One turn sends every row of this set to another row. A few are shown first. Where does it send the rows asked after them?
Z942: [5, -21, 369, 376, 89, -127, 41, -92, 128, 9, -9, 2, -177, -67, 113]
Z715: [-4, -148, 118, 160, 147, -62, 170, -174, 16, 97, -3, 71, -204, 223, 166]
Z852: [156, -138, 146, 196, 39, 20, -64, -113, 238, -138, -40, 88, -67, -32, 58]
Z209: [195, 123, 2, 301, 108, -20, 64, -15, 209, 117, 0, 46, -159, -246, 157]
Z965: [39, -7, 140, 521, 66, -57, 40, -67, 98, 164, 24, 20, -127, 135, 21]
Z955: [131, 59, -79, 243, 91, 30, 194, -32, 64, 290, 86, 88, -158, -1, 79]
Z780: [129, -181, -55, 82, 157, 59, 117, 1, 113, 66, -128, 101, -65, 56, 170]
Z293: [62, -173, 175, 223, 33, -190, 161, -215, 197, 174, -76, -159, -183, -19, 146]
Z769: [69, -21, 55, 321, 296, -92, 56, -229, 295, 114, 10, 12, -136, 85, 253]
Z416: [211, -79, 27, 376, 1, -161, 178, -179, 196, 62, -162, -52, -88, -104, 84]
Z374: [105, 40, 147, 216, -80, 10, 209, -39, 8, 97, 21, 48, -234, -57, -82]
Z59: [83, -95, -67, 287, 155, 94, 122, -143, 29, 69, -21, 217, -1, -94, 92]
Z387: [62, -107, 62, 181, -31, -136, 228, -54, 59, 126, -218, 0, -122, -122, 130]
Z12: [129, 92, -14, 421, 196, 17, 148, -87, -12, 121, -22, 108, -63, 98, 134]
Z57: [173, -20, 49, 214, 148, 17, -66, -158, 273, 60, 192, 120, -108, 76, 166]
Z600: [184, -4, 22, 156, 77, -8, 114, -257, 335, 1, -64, 165, -155, -5, 224]
Z744: [-62, 91, 43, 66, 178, -73, 186, -33, 141, 89, -91, 45, -163, 92, 151]
Z668: [26, 2, 169, 284, 236, -32, 29, 59, 210, 155, -85, 13, -54, -156, 232]
Z2: [161, 13, 275, 88, 83, -39, 36, -69, 151, 107, -10, 43, -157, -223, 148]
Z472: [229, -115, 127, 176, -125, -36, 159, -164, 138, 10, 57, 47, -165, 111, 15]
Z897: [195, 88, 59, 218, -35, -33, 167, -40, 209, 91, 136, -97, -272, 84, 43]
Z420: [109, -215, 187, 385, 63, -176, -65, -46, 46, 32, 32, 14, -81, 20, 20]
Z444: [101, 37, 99, 448, 87, -210, 196, -237, 93, 201, 88, -30, -179, 42, 141]
Z141: [5, 12, 277, 111, 177, -1, 64, -56, 92, 88, 126, 40, -156, 134, 67]
Z502: [149, -300, 130, 295, 108, 45, 44, -28, 74, 0, -11, 170, -102, -114, 108]

Z780 goes to Z444
Z420 goes to Z59
Z416 goes to Z57
Now find these:
Z744 goes to Z293
Z472 goes to Z209

